The same turns and mirrors carry the whole set onto itself and the rows of a family onto each other. Which other rows belong to the same family as each row named below? List them in the order they appear above.
These 30 rows form 5 families of 6 rows each.
j538: 0.806 0.280 -1.631 -3.008 2.970 1.342 -0.069 1.071 -1.902 1.629 -0.094 0.460 -0.283 -1.331 -0.788
j837: 0.512 -0.102 -0.797 -2.894 0.779 0.331 -1.162 -0.845 -1.176 0.252 -2.102 2.340 0.248 -1.772 0.001
j974: 0.671 0.772 0.695 -1.846 -0.029 -2.738 -4.122 -1.130 -1.829 0.126 -1.752 -0.374 -0.368 -2.374 -1.541
j769: 0.420 -0.213 1.091 -2.841 -0.037 -2.943 -3.822 -0.444 -1.891 0.285 -1.520 -1.189 -0.923 -1.356 -1.220
j197: 0.819 -0.378 2.812 -3.169 0.254 -2.729 -3.983 -0.115 -4.069 0.493 -0.204 0.335 -0.909 -0.474 -2.888
j384: 1.064 0.075 -1.401 -3.419 2.401 1.877 -0.055 0.168 -1.273 1.856 -1.189 0.964 -0.432 -1.546 -1.492
j342: 0.641 0.319 2.488 -3.217 0.464 -3.155 -4.335 -0.711 -3.896 0.431 -0.507 0.173 -1.070 -0.539 -2.966
j890: 0.611 0.082 1.423 -2.881 -0.757 -2.580 -4.015 -0.984 -2.478 0.509 -1.428 -0.418 -0.549 -1.692 -1.360
j124: 1.866 1.283 0.001 -2.529 2.593 -0.941 -2.581 0.459 -4.275 0.775 0.060 1.468 -1.616 1.113 -5.860
j83: 0.626 0.975 -0.891 -3.020 0.377 0.130 -0.647 -1.410 -1.594 0.986 -1.287 1.509 0.529 -2.561 0.028
j46: 1.446 1.480 0.576 -3.676 2.591 -1.033 -2.333 -0.389 -3.976 0.899 -0.748 1.409 -2.299 1.192 -5.702
j548: 1.603 0.932 1.987 -3.686 0.304 -3.139 -4.113 0.000 -4.565 0.081 -0.996 0.213 -0.694 -0.465 -2.708
j441: 1.040 2.255 -0.873 -1.708 2.686 0.794 -0.604 1.078 -3.735 -0.035 0.217 1.085 -1.007 0.236 -5.151
j816: 1.373 1.012 2.344 -4.200 0.445 -3.481 -3.355 -0.548 -3.702 0.523 -0.147 0.736 -1.370 0.044 -2.851
j691: -0.119 0.825 -0.942 -3.334 0.751 0.173 -0.612 -0.806 -1.167 0.037 -1.731 1.347 0.481 -1.370 0.228
j149: 0.271 1.056 -0.804 -1.911 0.830 0.368 -1.564 -1.955 -0.977 0.414 -1.819 1.084 0.451 -1.821 -0.163
j839: 1.403 1.592 0.831 -2.306 2.930 -1.060 -2.661 0.595 -3.612 1.167 -0.702 1.492 -2.352 0.352 -6.025
j496: 0.334 -0.247 -1.296 -3.151 2.762 1.267 0.260 0.554 -2.140 0.974 -0.827 2.076 -0.733 -2.055 -0.967
j381: 1.503 1.585 -1.041 -2.184 2.634 1.024 -0.872 1.320 -3.764 1.045 0.233 1.136 -1.457 0.014 -5.346
j273: 0.409 -0.616 1.165 -2.302 -0.784 -2.351 -3.912 -0.541 -2.985 0.570 -1.622 -0.533 -0.733 -2.137 -1.384
j822: 1.673 -0.227 1.127 -2.210 0.350 -2.775 -4.281 -0.973 -2.205 0.715 -1.345 -0.310 -0.616 -1.692 -0.775
j597: 1.273 1.680 -0.827 -2.288 3.204 1.228 -1.118 2.339 -3.594 0.693 0.036 0.283 -0.474 -0.248 -4.728
j953: 0.677 2.018 -0.615 -1.837 3.186 1.250 -1.188 1.206 -4.276 1.319 -0.178 1.435 -0.512 0.229 -4.777
j882: 1.569 1.157 -0.933 -1.315 2.099 1.172 -0.975 1.618 -3.652 0.822 0.057 1.579 -1.171 -0.116 -5.304
j132: 0.357 0.562 -1.292 -2.733 2.765 1.621 0.008 0.405 -1.521 0.874 -0.806 1.564 -0.371 -1.996 -0.818
j731: 0.439 0.316 -1.305 -2.865 1.117 0.357 -1.276 -0.708 -1.079 0.409 -1.901 1.468 0.302 -2.037 0.354
j723: 1.591 0.703 -0.395 -2.043 2.128 -1.077 -2.544 0.069 -4.443 0.814 -0.380 1.926 -1.862 0.831 -6.003
j612: 0.701 0.506 2.190 -3.249 0.319 -3.298 -3.785 -0.391 -3.973 -0.061 0.033 -0.385 -0.200 -0.177 -2.817
j292: 0.597 0.318 -1.473 -3.059 2.889 0.994 0.456 0.016 -1.047 0.633 -0.851 1.089 -1.143 -1.531 -1.032
j415: 1.299 1.015 -0.174 -2.113 2.908 -1.186 -2.426 -0.005 -3.444 0.619 -0.126 0.738 -1.779 1.010 -6.191

The rest of the family of j46: j538, j974, j816, j149, j597
The rest of the family of j822: j384, j83, j548, j839, j953
The rest of the family of j441: j769, j691, j612, j292, j415

The same turns and mirrors carry the whole set onto itself and the rows of a family onto each other. Which other rows belong to the same family as each row named below? List them in the order they appear above.
These 20 rows form 5 families of 4 rows each.
j464: 0.039 -0.240 -0.188 -0.108 -0.477 2.763 1.430 -0.962 1.144 -2.037 -0.894 2.716 0.733 -0.022 -0.402 -1.574 1.467 0.252 2.348
j470: 0.556 0.747 -0.416 -0.407 -0.679 3.771 0.804 -1.508 1.997 -2.182 -2.034 2.119 0.165 -0.188 0.117 -0.179 0.250 0.337 2.970
j94: -0.603 -0.172 -0.579 1.792 -1.967 1.007 0.106 0.032 -1.113 -1.709 -1.175 -0.278 1.972 -0.526 -0.232 1.151 -0.599 -3.836 0.521
j45: -2.592 0.697 -0.423 -2.516 -0.094 1.181 0.598 -1.410 -1.026 1.656 0.845 0.763 2.803 -0.403 -0.341 -0.268 0.562 0.835 2.720
j408: -1.292 -0.354 -0.626 -1.560 0.396 3.477 -0.008 -0.590 -1.535 2.966 -0.174 3.638 2.151 -0.093 1.552 0.444 -1.329 -2.173 0.873
j709: -0.867 -0.033 -0.658 -1.410 0.503 4.142 -0.626 -1.291 -0.990 2.897 -0.661 3.204 1.875 -0.735 1.668 1.562 -2.044 -2.489 1.053
j628: 0.459 -1.202 0.183 0.971 0.234 2.578 0.978 -2.329 1.341 -1.946 -0.391 2.333 1.001 -1.657 -0.871 -0.623 1.276 -0.824 1.859
j995: -1.551 1.019 -0.493 -1.746 0.320 2.461 -0.955 -3.415 0.513 1.551 -0.179 -0.373 2.188 -2.239 -0.224 2.559 -1.297 -0.146 2.956
j700: -0.919 0.422 -0.825 1.053 -2.435 1.035 0.648 1.043 -1.445 -1.725 -1.318 0.059 1.854 0.650 0.074 0.261 -0.247 -2.988 0.761
j497: -0.324 0.737 -0.859 1.423 -2.250 1.925 -0.378 -0.184 -0.508 -1.786 -2.062 -0.700 1.547 -0.406 0.234 2.011 -1.456 -3.563 0.975
j742: 0.853 -0.218 -0.123 0.697 0.015 3.677 0.200 -2.845 2.275 -2.136 -1.496 1.809 0.409 -1.756 -0.341 0.740 0.072 -0.743 2.363
j528: -1.067 0.223 -0.836 -1.834 0.200 4.046 -0.301 -0.597 -1.113 2.877 -0.767 3.437 1.854 0.032 1.831 0.961 -1.847 -1.957 1.206
j315: -2.100 2.079 -0.814 -3.109 -0.473 2.537 -0.203 -1.881 0.059 1.479 -0.584 0.186 1.990 -0.273 0.335 1.333 -0.892 1.123 3.529
j702: 0.669 -0.108 1.162 0.906 -0.022 -0.057 0.227 -1.681 0.413 0.489 0.004 -0.788 1.833 -1.400 0.252 -1.670 -2.520 -0.273 -0.786
j986: 0.323 0.761 0.860 -0.166 -0.717 0.110 0.790 -0.419 0.203 0.448 -0.425 -0.429 1.615 0.132 0.726 -2.630 -2.373 0.786 -0.281
j129: -2.120 -0.371 -0.019 -1.219 0.711 1.140 -0.131 -3.049 -0.661 1.803 1.285 0.249 3.046 -2.365 -0.928 1.030 0.135 -0.376 2.165
j871: -0.984 -0.671 -0.522 -1.059 0.718 3.645 -0.340 -1.320 -1.293 2.910 -0.127 3.344 2.240 -0.872 1.375 1.014 -1.567 -2.649 0.671
j257: -0.606 1.266 -1.069 0.597 -2.676 1.831 0.118 0.880 -0.746 -1.805 -2.273 -0.335 1.389 0.796 0.551 1.143 -1.155 -2.715 1.244
j67: 0.796 1.853 0.516 -0.509 -1.005 1.171 0.029 -0.849 1.074 0.380 -1.593 -0.946 0.950 0.076 1.258 -1.179 -3.532 0.936 0.269
j56: 1.112 0.860 0.851 0.640 -0.250 0.973 -0.510 -2.164 1.319 0.387 -1.107 -1.337 1.183 -1.458 0.749 -0.388 -3.744 -0.110 -0.238

The rest of the family of j315: j45, j995, j129
The rest of the family of j464: j470, j628, j742
The rest of the family of j871: j408, j709, j528
The rest of the family of j702: j986, j67, j56

